Ravol: [166 152 170  98 123]
nefu: [171  98  99 115  74]
repi: [163 143 182 110 141]
Zado: [109  87 104 183 153]
navev: [116  81 156 134 171]
Nif: [112 151 117  86 102]
zupez: [178 134 136 127 127]
lemor: [113 151 148 120 124]
rev: [ 98 170] -> Ravol
rest: [163 143] -> [182 110 141]
start: [163 143] -> repi, 1
rest: [113 151] -> [148 120 124]

nuro: [142 177 176 140 138 146 138 116 126 117 102 184 113 124]
nela: [154 120 131 129 131 158 126 125 127 125 106 183 174 127]
Guka: [122 111 127 135 119 164 153 129 123 134 162 188 130 127]
Dig: [156 133 133 141 139 121 149 119 129 120 152 112 148 127]
nukud: [122 111 127 135 119 164 153 129 123 134 190 188 130 127]
puf: [158 111 126 135 125 125 153 127 131 132 162 144 148 129]
rev: [125 127 125 126 158] -> nela
[122 111 127 135 119 164 153 129 123 134 190 188 130 127] -> nukud
rev: [130 188 190] -> nukud
[122 111 127 135 119 164 153 129 123 134 162 188 130 127] -> Guka
rest: [139 121 149 119 129] -> [120 152 112 148 127]
start: [162 188] -> Guka, 11

Tun: [ 73 140 138 117 100  96]
Sigi: [163 132 135 108 129 140]
Mosa: [117 131 122 103 121 153]
nifup: [118 131  96 110 131 129]
buzi: [117 131 122 103 128 140]
Gug: [115 130 108 135 129 140]
kuge: [164 132 134 122 104  91]
gev: [140 138 117 101  96  88]
start: [140 138 117 100  96] -> Tun, 2
rest: [108 129] -> [140]
rev: [140 129 108 135] -> Sigi
start: [135 108 129] -> Sigi, 3
rev: [104 122 134 132] -> kuge
[117 131 122 103 121 153] -> Mosa

sufo: [162  79 102 133 165]
ror: [107  80 166 131 169]
biv: [147  98  89 150 156]
sim: [131  80 166 107  72]
bevev: [148 146  74 110  90]
ker: [ 71 157 100 147  86]
serir: [172 104  92 106 173]
gepo: [ 99  86 157 147 100]
start: [ 86 157 147 100] -> gepo, 2
rest: [166 131] -> [169]
start: [ 71 157] -> ker, 1
rev: [131 166  80 107] -> ror
start: [147  98  89 150] -> biv, 1
start: [162  79 102 133] -> sufo, 1

bazil: [147 145 138 168 192 122 189  58  95 126  91 149  91  71 145 186 124  65
 169  71 177 183  97 159 169 174 136  97  98 137 195 179  87 128 131 158
 129 191 180 128 186 101 124 144 164 178 160  83 180 179 185  58 196 163
  62 196  85 138]
bonad: [ 61  97  91 103 196 116  82 117 174 105 187 182 191 111 116 175  80 176
 192 190 154 149 146 174 184 179  57 185  72  58 187 111 168 109  70 128
 126 174 180 178 146 139 129  79 109  96  59  97 128  60  70  99 135 150
 188 115 193 151]
mit: [182 193 186 119  83  85 183 162  67 186 194 125  58 173 118 115 185  67
  63  99 186  73 107 126 112 166 191 192 112 182 124 102  62 167 181 193
  89 174 179 195 157 178 124 195 176 179  95 195 117  97  95 152 196 162
  62 188 133  85]
sama: [129 167  65 177 114 159 139 120 146 128  65 196 118 179 143 178 105  75
 155 126 110  71  90 124  72 162  62  69 198  57 113 112 126 131 163  68
  72 189  71 183 140 122 167  80 171 197  80 157  68 106 179  75 188  99
  89 173 146 182]
start: [183 162  67] -> mit, 7
rest: [174 180] -> [178 146 139 129  79 109  96  59  97 128  60  70  99 135 150 188 115 193
 151]
rest: [196 162  62] -> [188 133  85]

did: [128 121 140  93]
rifi: [162 139  93 159]
nuv: [179 159 139  93]
rev: [159  93 139] -> rifi
rest: [162 139] -> [ 93 159]

mupa: [113 113 138  77]
Bota: [133 133 144 171]
zituz: [138 113 113  96]
zefam: [145 145 128 162]
relo: [137 137 106 165]
start: [113 113 138] -> mupa, 1
[138 113 113  96] -> zituz

Sot: [114 156 130 128 128 128  90 164 130 128 106]
zim: [125 142 114 130 130 132  91 143  99 128  98]
bos: [135 143 105 128 132 125  69 141 150 129 100]
rufe: [127  96 131 130 133 133 136  64 139 130 144]
ripun: [132 120 130 128 129 126 136 105 151 129 141]
ladak: [127 131  96 127 125 127 152 171 103 127 134]
bib: [130 156 114 130 137 134 114 132  97 131 130]
start: [ 96 131] -> rufe, 2
start: [128 128 128] -> Sot, 4
start: [130 156 114] -> bib, 1
rev: [171 152 127 125] -> ladak

nebik: [128 137 166 110 119 134 126  59 152]
Rofar: [136 131 131 130 154 119 147 127 156]
matep: [141 131 154 147 119 131 130 164 157]
start: [131 154 147 119 131 130] -> matep, 2
rev: [157 164 130 131 119 147 154 131] -> matep

duto: [113 181 113 114 128 122 130 161 113 129 132 130 103 159 107 129 114]
Botu: [145 126 128 144 140 126 127 137 121 128 125 126 105 153 126 127 108]
Dadi: [119 117 126 132 129 127 128 125 124 128 128 128 115 123 135 128 121]
Nasif: [ 91 140 140 120 117 126 132 124 120 128 131 127 108 105 153 129 126]
rev: [129 153 105 108 127 131 128 120] -> Nasif
rev: [132 126 117 120] -> Nasif

Lizi: [133 117  97 134 132 114 132 142 121 134 124 123 136 132 128 150 118 116
 128 121 125 126 100 131 124 122 130 137 138 118 123 132 135 152 122 116
 133 125 142 139 139 111 156 136 162 138 119 142 138 120 121 128 117 134
 138 112 126 126 131 120 132 117 129]
san: [141 114  90 134 124 102 141 147 134 141 123 118 120 146 112 162 133 111
 135 121 123 122 104 131 100 124 129 136 123 127 116 123 135 153 122 103
 136 126 153 135 141 120 164 143 169 133 101 135 144 120 125 135  96 131
 127 114 113 132 131 125 139 127 124]
fezos: [121 134 164 147 133 125 105 127 132 117 148 129 141 145 149 142 140 150
 117 133 105 134 134 129 120 160 112 161 124 110 107 122 111 114 121 101
 113 119 148 113 126 176 118  92 115  94  85 134 130 131 137 141 138 131
 106  86  98 139 133 108 128 118 157]
kote: [160 129  93 109 137 138 155 132 126 137 108 134 130 113 114 110 114 102
 135 123 139 117 116 123 145 102 135 114 137 141 158 137 145 146 126 158
 147 133 114 141 130  75 144 138 157 165 171 130 125 127 115 108 130 140
 158 163 163 107 133 146 123 129 122]
mobut: [130 122 100 138 139 140 155 113 145 113 142 130 100 146 107 112 142 134
 149 131 118 120 135 120 103 139 137 120 111 165 170 144 127 112 146 140
 154 140 132 141 154 124 145 120 149 135  88 120 131  95 137 125 138  95
 120 117 128 131 116 150 142 137 161]
buza: [129 151 179 132 141 151 126 107 155 102 145 125 101 129 129  83 140 155
 133 128 134 140 173 123 121 151 124 130 103 130 148 121 126 101 143 140
 130 135 128 134 131 163  99 110  94 113 121 132 121 138 141 125 117 134
 138 112 127 121 120 125 138 131 146]
nik: [148 135 167 141 141 154 127 139 159 134 120 133 143 130 121 102 137 146
 121 115 112 127 134 120 114 146 111 149 110 124 137 122 120 118 134 112
 150 131 156 138 129 125 110 112 129 112 143 141 126 151 141 124 138 153
 124 108 118 114 147 112 138 119 162]
lazu: [124 153 169 111 134 119 113 154 127 141 114 134 160 113 148 134 111 119
 102 110 142 144 128 135 149 121 111 162 134  78  95  83 150 166 106 115
  95 109 151 127 103 138 121 131 130 127 169 161 129 190 111 132  95 185
 143 135 117 102 147  88 128 109  99]
Muko: [109 137 154 123 131 117 102 108 111 103 139 109 112 112 158 119 115 131
 126 140 150 142 148 133 162 129 131 122 143  94 110 137 130 125 116 146
 104 124  97 120 117 157 114 114  89 127 138 134 125 125 117 136 143  97
 132 122 118 129 118 124 111 123 111]
start: [145 113 142 130] -> mobut, 9
rev: [142 125] -> Lizi
start: [148 133 162 129 131 122] -> Muko, 23
rest: [141 125] -> [117 134 138 112 127 121 120 125 138 131 146]
start: [141 125] -> buza, 51
rest: [117 134 138 112 126] -> [126 131 120 132 117 129]
start: [161 129] -> lazu, 48

Lokiv: [175 117 117 165 128 115 127  82 126 118 119 139 122 113 107 167 120 130
 117 143 166 147 101 168 113 104 140  99 111 116 141]
zafu: [130 133 136 123 124 122 134 127 131 135 115 127 121 129 136 136 115 121
 106 134 157 131 121 121 134 108 119 140 123 114 129]
pudas: [142 144 159 112 118 109 137 131 134 153  91 128 107 126 138 137  89 112
  80 156 197 129 116 109 141  83 113 167 103  86 131]
lodin: [173 115 114 166 130 112 120 131 126 118 118 141 122 115 105 168 120 129
 116 141 163 145 100 167 113 104 138 100 112 120 138]
Kal: [175 116 115 167 124 115 125  81 127 119 116 141 123 113 108 165 118 130
 117 144 166 144  99 172 113 103 140  96 114 113 138]
Leru: [139 141 158 110 117 107 138 133 135 151  93 125 107 131 139 136  86 111
  81 159 198 128 113 111 142  85 109 167 103  86 130]
rev: [103 113 172  99] -> Kal
rest: [131 134 153] -> [ 91 128 107 126 138 137  89 112  80 156 197 129 116 109 141  83 113 167
 103  86 131]
rev: [111  99 140 104 113 168 101 147 166 143] -> Lokiv
start: [115 105] -> lodin, 14
start: [166 147] -> Lokiv, 21
rest: [126 118 119] -> [139 122 113 107 167 120 130 117 143 166 147 101 168 113 104 140  99 111
 116 141]
rev: [117 130 120 167 107 113 122 139 119] -> Lokiv

dis: [128 119 126 131]
voguz: [135 120 141 136]
pili: [128 118 133 122]
Susus: [128 120 140 122]
Marov: [135 120 141 135]
rest: [128 118 133] -> [122]
rest: [119 126] -> [131]
[135 120 141 136] -> voguz
[128 119 126 131] -> dis
[135 120 141 135] -> Marov

busu: [123 192  88  68  97 101  80  91 192 150 138]
dumol: [164  83  64 133  82  98 171 105 127 133 164]
lub: [ 64 106  94  98 165 150 174 104  85 153 154]
fara: [153 182 164 158 186 119 110  72 110  99  75]
gep: [ 86 193 153 166 166 191  93  62 112  76  62]
Dunok: [156 132 134 123 127 150 174  85 104 152  82]
start: [133  82  98 171 105 127] -> dumol, 4
start: [150 174 104  85] -> lub, 6
start: [ 98 171 105] -> dumol, 6

